Each row has a hidden score. How much does it go up from the first row of each pair to the second? 20 means little or no change, 40 a big rise and 0 a big fall. The score is a weighted sum of the row's numbers plus the product of two more (or one squared), each taken from its middle value.
[-0.8 -1.2  0.2  0.4  0.1  0.6  1.5  0.5 -2.1  0.5]
[ 0.9  0.   0.7  1.2  1.1  0.9  1.1 -0.4 -1.4  0.6] -> 12
[ 0.9 -0.9  0.6  0.6 -0.3  0.9  1.7 -0.1 -2.   0.8]
[ 0.2  0.1  0.   0.6  1.9  1.4  1.3  0.2 -1.4  0.1] -> 30
[-1.6 -1.  -1.  -0.9  0.6  0.4  1.1  0.5  0.1 -0.5]
[-1.7 -1.1 -1.  -0.9 -0.5 -0.5  0.1  0.6  0.2 -0.8] -> 13
[-0.6 -1.  -1.6 -0.3 -0.3  0.5  1.3  0.3 -1.7 -0.5]
[-1.2 -1.3 -1.  -0.7  0.7 -0.6  0.8  0.3 -0.9  0.1] -> 23
[ 1.2  0.5  0.4  1.1  1.2  1.5  1.  -0.2 -0.7  1.3]
[ 0.7 -0.3  0.3  1.   1.5  1.6  0.5 -0.8 -1.3  0.2] -> 18
[-0.1 -0.6 -0.4  0.6  2.1  1.6  0.7 -1.3  0.   0.4]
[ 0.5  0.4 -0.5  0.8  1.5  1.8  0.5 -1.4 -0.7  0.3] -> 12
[-1.1 -0.4 -1.3 -1.4  0.2 -0.4  0.1  0.   1.  -0.6]
[-0.6  0.2 -0.6 -1.2  1.1 -0.7 -0.1 -0.5  0.  -1.2] -> 22
[ 1.3  1.1  0.2  1.1  1.   1.2  0.  -1.2 -0.8  0.9]
[ 0.8  0.6 -1.5 -0.4  1.4  1.1  0.6 -1.3  0.   0.1] -> 17
[-0.5 -0.5 -0.9 -1.6  0.9  0.   0.  -0.3 -0.4 -0.6]
[ 0.8  0.6 -0.7  0.2  1.2  1.1  0.  -1.7 -1.3  0.5] -> 21
[ 1.4  0.8  0.5  1.2  0.9  1.5 -0.1 -1.2 -0.3  0.9]
[-0.5  0.5 -0.8 -1.2  1.  -1.1 -0.7 -0.4  0.1 -0.5] -> 21
[ 1.1  0.8 -0.8  0.5  1.2  0.6 -0.3 -1.7 -0.9  0.6]
[-0.2  0.3 -0.8 -0.4  1.9 -0.2 -0.4 -1.3 -0.6 -0.3] -> 23
[ 1.3  1.4  0.1  0.6  1.   1.  -0.1 -1.6 -0.4  0.9]
[-0.7  0.  -1.3 -1.4  0.1 -0.7 -0.4  0.2  0.9 -0.7] -> 25
[ 1.2  0.6  0.   1.1  1.3  1.  -0.2 -1.3 -0.4  1.2]
[ 1.1  0.5  0.3  0.6  1.4  1.  -0.6 -1.9 -0.3  0.5] -> 15
[-0.4  0.5 -1.2 -1.   1.1  0.3 -0.8 -1.5  0.1 -0.1]
[-0.6  1.1 -0.8 -0.8  1.5  0.5 -0.9 -1.3  0.   0.2] -> 24
[ 0.3  0.9 -0.8 -0.8  1.6 -0.3 -0.2 -1.4  0.4  0.1]
[-0.8  0.1 -1.2 -1.5  0.6 -0.5 -0.4 -0.2  0.9 -0.1] -> 19
[-0.6  1.1 -0.6 -0.6  1.4  0.6  0.2 -1.7 -0.4 -0.1]
[-0.5  1.1 -0.9 -0.7  1.2 -0.3 -0.1 -1.2 -1.  -0.1] -> 15
[ 0.   0.9 -0.5 -0.1  1.4  0.6 -0.1 -1.4 -1.7  0.3]
[ 1.4  0.6  0.8  1.1  0.7  1.3  0.1 -1.2 -0.8  1. ] -> 20
[-0.4  0.3  0.2 -0.3  1.7  0.5  0.1 -0.7 -1.8 -0.6]
[ 0.6  0.6  1.1  0.7  0.9  1.6  0.8 -0.4 -1.5 -0.4] -> 22
[ 0.   0.2  0.7 -0.3  1.9  0.5  0.3 -0.5 -1.7 -0.1]
[ 0.5 -0.2  1.1  0.6  1.1  1.1  1.   0.  -1.9 -0.1] -> 23
[-0.7 -1.   0.4 -0.9  0.4  0.1  1.   1.1 -1.1 -1.2]
[-0.6  0.   0.7 -1.3  0.4 -0.3  0.4  1.2 -0.6 -1.1] -> 17
[ 1.  -0.1  1.2  1.1  0.6  1.4 -0.1 -0.3 -1.6  0.8]
[ 1.2  0.5  1.2  1.2  0.5  1.5  0.  -0.3 -1.1  1.1] -> 21
[-0.4 -0.3  1.6 -0.1  1.7  0.8  0.3  1.  -0.5 -0.5]
[-0.7 -0.5  0.5 -1.4  0.7 -0.1 -0.2  1.2  0.9 -1. ] -> 11
[-0.4  1.   1.3 -0.5  1.4  0.9 -0.4  1.   1.2 -0.5]
[-0.6 -0.7 -0.1 -1.2  0.  -0.9  0.2  1.3  1.2 -1. ] -> 22
[-1.  -0.6 -0.6 -1.4 -0.1 -0.4 -0.4  0.9  1.2 -0.9]
[-1.5 -0.9 -0.4 -1.1  0.8 -0.1 -0.3  1.   1.1 -0.4] -> 23
[ 2.1  0.9  0.6  0.2  1.1 -0.3 -0.4  0.3  0.7 -0.7]
[ 0.6  0.2 -0.7  0.2  1.4 -1.2  1.1  0.9  1.5  0.3] -> 11
[-0.5 -0.4  0.7 -0.7  0.8 -1.3  0.   1.4  0.6 -0.7]
[-0.7 -0.1 -0.5 -1.2 -0.6 -1.2  0.3  0.9  0.7 -1.1] -> 15
[ 1.6  0.2  1.   1.4  0.5  1.2  0.2 -0.7 -0.4  0.9]
[-0.8 -0.1  0.7 -0.4  0.3 -0.8 -0.9  1.8  1.5 -0.6] -> 28
[ 2.1  0.   1.3  1.2 -0.1  0.4  0.  -0.1 -0.1  0.8]
[-0.6 -1.2 -0.5 -1.2 -0.4 -1.   0.2  1.1  1.1 -0.6] -> 22
[ 0.7  0.4  1.5  1.5  0.1 -0.6 -0.2 -0.1  0.4  1.2]
[ 1.5  0.   1.8  1.1  0.5 -0.3  0.4  0.   0.2  0.4] -> 17
[ 1.2  0.5  1.4  1.4  0.4 -0.1  0.3 -0.7 -0.6  0.7]
[-1.4 -0.8 -0.3 -0.8  0.  -1.2  0.6  1.1  0.4 -0.7] -> 22
[-0.7 -0.7 -0.3 -1.1 -0.1 -1.5  0.3  0.5  0.8 -1. ]
[-1.  -0.3 -0.3 -1.  -0.9 -1.7  0.   0.9  0.6 -0.6] -> 18
[-1.4 -0.1  0.1 -0.8  0.4 -1.3  0.6  0.8  0.4 -0.8]
[-1.3 -0.5 -0.5 -1.1 -0.6 -1.  -0.1  0.9  0.9 -0.9] -> 14
[ 1.2  0.4  1.5  1.1  0.9  0.2  0.6 -0.7 -0.2  0. ]
[ 0.4 -0.7  0.   0.  -0.6 -1.8  1.4  1.1  0.4 -1. ] -> 32
[-0.7 -0.9 -0.7 -1.   0.  -1.3  0.2  1.3  1.  -0.4]
[-0.6 -1.  -0.4  0.5  0.4 -2.1 -0.5  1.1  0.6 -0.2] -> 32
[-1.3 -0.7  0.  -0.3 -0.8 -1.6  0.3  1.4  0.7 -0.4]
[-0.7 -0.6  0.6 -0.6  0.4 -2.   0.5  0.5 -0.4  0. ] -> 18
[ 1.2  0.6  1.7  1.3  0.2  0.4  0.1 -0.4 -0.4  1.1]
[-0.8 -0.6 -0.6 -1.1 -0.5 -1.5  0.2  1.   0.8 -0.3] -> 19
[ 0.7  0.6  1.5  1.2 -0.6 -1.   1.1 -0.2  0.4  0.1]
[-0.7 -0.5 -0.4 -1.1 -0.5 -1.6  0.1  1.1  0.8 -0.7] -> 18
[ 0.7  1.   0.4  0.7  1.4 -1.3  0.9  0.   0.9  0.1]
[ 1.8 -0.2  1.6  1.2  0.   0.4  0.2 -0.4  0.   0.9] -> 6
[-1.  -0.9 -0.3 -1.   0.  -0.9  0.2  1.1  1.2 -0.9]
[ 0.6  0.   1.9  1.2  0.  -0.5  0.4 -0.6 -0.6  0. ] -> 21
[-1.1 -0.8 -0.5 -1.3 -0.9 -0.7  0.2  1.1  0.9 -0.4]
[ 1.4  0.3  1.4  1.4  0.4  0.3  0.  -0.6 -0.3  1.1] -> 25
[ 1.1 -0.2  1.3  1.5  0.   0.  -0.3 -0.3 -1.1  0.6]
[ 1.1  0.3  1.4  1.3  0.9  0.8  0.  -1.  -0.2  0.5] -> 21
[ 0.2 -1.1  0.7 -0.9  0.5 -1.6 -0.2  0.8  0.2 -0.9]
[ 1.2 -0.6  1.5  0.8  0.9 -0.3  0.7  1.3  0.4  0.3] -> 21
[ 1.2 -0.8  1.3  1.4  0.9  0.5 -0.1  0.  -1.   0.2]
[0.7 0.9 1.5 1.1 1.4 0.1 0.2 0.2 0.  0.9] -> 25
[ 1.3 -0.4  1.1  1.2  1.4  1.1  0.   0.3 -0.6  0.9]
[-1.1 -1.3 -0.4 -1.3  0.4  0.1  0.   1.3  0.9 -0.5] -> 15
[-1.2 -1.5  0.3 -0.2  0.4 -0.4  0.3  1.4  1.3 -1.2]
[ 1.2  0.1  1.1  1.6  0.6  1.6 -0.2 -0.2 -0.3  0.6] -> 13
[ 0.4  0.8  0.7  1.2  1.8  1.1 -0.7  0.7  0.7 -0.3]
[0.9 0.4 1.1 0.8 1.6 1.4 0.1 1.5 0.1 0. ] -> 18
[-1.4 -0.7 -0.7 -1.3 -0.5 -0.4 -0.2  1.1  1.  -0.6]
[-1.1 -0.7 -0.4 -1.4 -0.8 -0.1  0.   1.6  0.6 -0.5] -> 18
[-0.8  0.4  0.1 -0.5  0.7  0.4 -0.5  2.3  1.  -0.8]
[ 1.1  1.3  1.4  1.3  0.6  1.4 -0.1 -0.1  0.4  0.9] -> 14
[-1.2 -0.8  1.3 -0.8 -0.3  0.8 -0.2  1.4  0.  -1.3]
[-0.2 -0.6  1.9 -0.3 -0.7  0.9  0.4  1.7  0.8 -0.8] -> 20
[ 1.4  0.3  1.4  1.5 -0.2  1.6 -0.4 -0.7  0.1  0.7]
[-0.4 -0.7  1.3  0.  -2.4  1.4  0.   0.9  1.7  0.2] -> 18
[ 0.1  0.6  1.3  1.5 -1.7  1.1 -0.7 -0.2 -0.5  1. ]
[ 1.5  0.4  1.3  1.1 -1.2  1.4 -0.6  0.  -1.   0.6] -> 9
[ 0.9  0.4  2.1  0.2 -0.6  0.9  0.2  0.8 -1.3 -0.3]
[ 0.9  0.3  2.4  0.2 -0.7  0.1 -0.2  0.1 -1.1  0.2] -> 18
[ 1.3 -0.9  2.  -0.2  0.1  1.3  0.7  0.5 -0.8  0.2]
[ 1.3  0.2  0.9  1.   0.6  1.5  0.2  0.4 -1.8  0.8] -> 27
[ 0.9 -0.2  2.3  0.2 -0.8 -0.3 -0.8 -0.1 -0.6  0.9]
[-1.  -0.8 -0.5 -1.3 -0.1 -1.  -0.2  1.1  0.7 -0.7] -> 31
[ 1.1 -0.7  1.2 -0.1  0.9 -0.8  0.7 -0.2 -1.1 -0.8]
[ 0.  -0.6 -0.1 -1.1 -0.2 -1.1 -0.2  1.  -1.6 -0.2] -> 18
[ 1.2  0.4  1.2  1.1 -0.2 -0.4  0.7 -0.1 -1.6  0.7]
[ 1.7  0.3  0.9  0.6  0.   1.2  1.3  0.3 -1.7  0.5] -> 16
[ 1.8  0.7  0.9  0.7  0.8  0.8 -0.2 -0.3 -1.3  0.9]
[-1.4 -0.5 -0.1 -1.4 -0.5 -0.1  0.4  1.3 -0.6  0.5] -> 22
[-1.1 -0.8 -0.8 -1.3 -0.6 -0.9 -0.3  1.2  0.2 -0.4]
[ 0.6 -0.1  0.2 -1.3  0.3 -1.6  0.5  0.9 -0.3 -0.2] -> 25
[-1.  -0.8 -0.7 -1.4 -0.5 -0.8 -0.4  1.   0.  -0.7]
[ 0.3 -0.1 -0.4  0.6  0.3 -1.6 -0.9  1.6 -0.3  1.4] -> 38
[-1.1 -1.5 -0.2 -1.   0.7 -1.   0.4  0.6  0.7 -0.3]
[ 1.2  0.1  1.1  1.5  0.3  0.2  0.  -0.6 -0.9  0.9] -> 20
[ 1.6  0.2  1.3  1.3  0.6  1.1 -0.1 -0.5 -0.4  1. ]
[-1.  -0.8 -0.6 -1.2 -0.3 -1.1 -0.3  1.   0.9 -0.6] -> 22
[-0.7 -0.8 -0.6 -1.3 -0.1 -1.1 -0.2  1.3  1.  -0.5]
[-1.  -0.8 -0.5 -1.4 -0.6 -0.6 -0.3  1.2  0.8 -0.5] -> 13
[-1.1 -0.7 -0.7 -1.4 -0.6 -0.4 -0.2  1.1  0.9 -0.7]
[-0.1 -0.6  0.5 -1.2  1.5 -0.4 -1.1  0.5  1.1  1. ] -> 18
[-0.8 -0.5  0.3 -1.6  0.6 -0.6 -0.2  0.7  1.   0.1]
[ 1.6  0.2  1.3  1.   1.   1.  -0.2 -0.7 -0.5  1. ] -> 22
[-0.9 -0.5  1.  -1.1  1.7  0.6  0.3 -0.7  0.   0.4]
[ 1.3  0.8  1.7  0.6  1.   0.8  0.1 -0.8 -0.2  1. ] -> 6
[ 0.6  0.2  1.  -1.2  1.8  0.3  0.1 -0.6  0.3  0.5]
[ 0.8  0.6  1.9 -0.4  0.5  0.2 -0.5 -1.  -1.   0.2] -> 17
[ 0.7  0.3  2.1  0.   1.6  0.8 -0.3 -0.3  0.2  0.5]
[ 1.4  0.3  1.6  0.6  1.   0.7 -0.3 -1.3  0.2  0.3] -> 15
[ 1.1  0.4  2.   0.4  1.  -0.4  0.  -0.4 -0.3  0.9]
[-1.1 -1.  -0.5 -1.4 -0.7 -0.7 -0.1  0.9  0.9 -0.6] -> 16
[-1.1 -0.8 -0.5 -1.2 -0.8 -1.1  0.5  0.7  0.5 -0.7]
[-1.4 -0.1  0.4 -0.7 -0.9 -0.2 -0.2  1.7  0.5 -1.2] -> 23
[ 0.7  0.7  2.   1.2 -1.4  0.8  0.2  0.2 -0.1 -0.1]
[-0.7 -1.1  0.2 -0.8 -1.7 -1.3 -0.2  1.2  1.  -0.2] -> 17
[ 0.3  0.   1.6  1.7 -1.1  0.1  0.3 -0.3  0.5  0.4]
[ 1.5  0.7  1.3  1.4 -0.7  0.9 -0.6 -0.6 -0.1  1.2] -> 7
[-1.2 -1.6 -0.4 -0.3 -1.9 -0.3 -0.3  1.5  0.8 -0.5]
[ 1.1 -0.2  1.4  1.5 -0.3  1.3 -0.1 -1.  -0.2  0.8] -> 20
[-1.2 -0.7  0.4 -1.1 -1.2 -0.5 -0.3  1.3  1.5 -0.3]
[-1.  -1.7  0.5 -0.7 -1.3 -0.7 -1.   1.2  0.8 -0.2] -> 20
[-1.3 -1.5  1.1 -0.3  0.5 -0.6 -0.9  1.1  0.9 -0.2]
[-1.8 -0.7  0.1  0.  -0.6  0.1  0.2  2.   0.9 -0.6] -> 25
[ 1.9 -0.4  1.6  1.2 -0.2  0.7  0.  -0.1  0.   1. ]
[ 0.6 -0.8  1.6  0.5 -0.9 -1.6  0.8  0.2  0.5  0.1] -> 24
[ 1.5  0.6  1.8  1.1  0.4  0.4 -0.4 -0.5 -0.1  0.8]
[ 1.3 -0.1  1.4  1.5  0.   0.6 -0.1 -0.8 -0.6  1.2] -> 22
[-0.8 -1.1  0.  -1.1 -0.8 -1.2  0.   1.   1.2 -0.8]
[ 0.7 -1.6  2.   0.3 -0.9 -0.2  0.7  0.9 -0.2  0.8] -> 18
[ 0.  -0.1 -0.2  0.  -2.3  1.3  1.7  1.6  0.7 -0.2]
[-0.9 -1.4 -0.5 -0.7 -1.7  0.2  1.1  1.5  0.8 -0.5] -> 20
[ 0.3 -1.4  0.1  1.5 -1.7  1.3  1.3 -0.2  0.5  0.8]
[ 1.2  0.4  0.6  1.6  0.   1.6  0.1 -1.  -0.3  1.2] -> 16
[ 0.5 -1.3  0.3  1.9 -0.3  0.8  0.7  0.6 -0.6 -0.7]
[-1.  -1.5 -1.4 -0.8 -1.  -0.3  0.5  1.   1.  -0.7] -> 10
[-1.5 -1.7 -1.   0.5 -0.5  1.1  1.  -0.1 -0.4 -1.1]
[-1.1 -1.  -1.3 -1.2 -1.4 -0.1  0.   0.7  0.6 -0.5] -> 6
[ 0.3  0.1 -1.1  1.3 -2.2 -0.7 -0.3  0.2 -0.4 -0.1]
[ 1.3  0.6  0.1  1.5 -0.5  1.6 -0.2 -1.4 -0.5  0.9] -> 6
[-0.3 -0.7 -1.3 -0.2 -1.  -1.2 -0.6  0.  -1.6 -0.8]
[-1.3 -0.5 -1.3 -1.1 -1.6  0.  -0.2  1.   0.9  0.1] -> 6
[-0.8 -0.4 -1.7 -0.3 -1.9 -0.1 -1.4 -0.9  0.3 -0.1]
[ 1.6  0.3  0.2  1.4 -0.5  1.1 -0.1 -1.5 -0.5  1.2] -> 23
[-0.9 -0.5 -1.9 -0.8 -1.2 -0.5 -0.1  0.   0.3 -0.8]
[ 1.1 -0.3 -0.9  1.3 -1.   0.2 -0.4 -1.7 -0.6  0.1] -> 20
[-0.8 -0.4 -1.7 -0.9 -1.3 -0.3 -1.4  0.   0.3 -0.6]
[-1.  -0.8 -1.5 -0.7 -1.6 -0.7 -0.4  0.6  0.6 -0.6] -> 22
[-1.1 -0.2 -1.5 -0.9 -1.1 -0.9 -0.2  0.5  0.5 -0.9]
[ 1.2  0.4  0.2  1.3  0.   0.8 -0.9 -1.7 -0.2  1.3] -> 13
[ 1.6  0.1  0.2  1.6 -0.7  1.1  0.1 -1.3  0.1  0.9]
[ 1.4  0.5  0.1  1.5 -0.4  1.1 -0.1 -1.7  0.1  0.4] -> 20
[-0.1  0.1 -1.4  0.9 -1.9  0.5 -0.2 -1.8  0.  -0.2]
[ 1.3  0.5  0.7  1.5 -0.2  1.2 -0.2 -1.2 -0.5  1.2] -> 24
[ 1.5  0.4 -0.6  1.8 -1.   0.2 -0.1 -0.9  0.3  0.5]
[ 0.6  0.6 -1.6  1.2 -1.4  0.3 -1.1 -1.2  0.2  0.1] -> 17
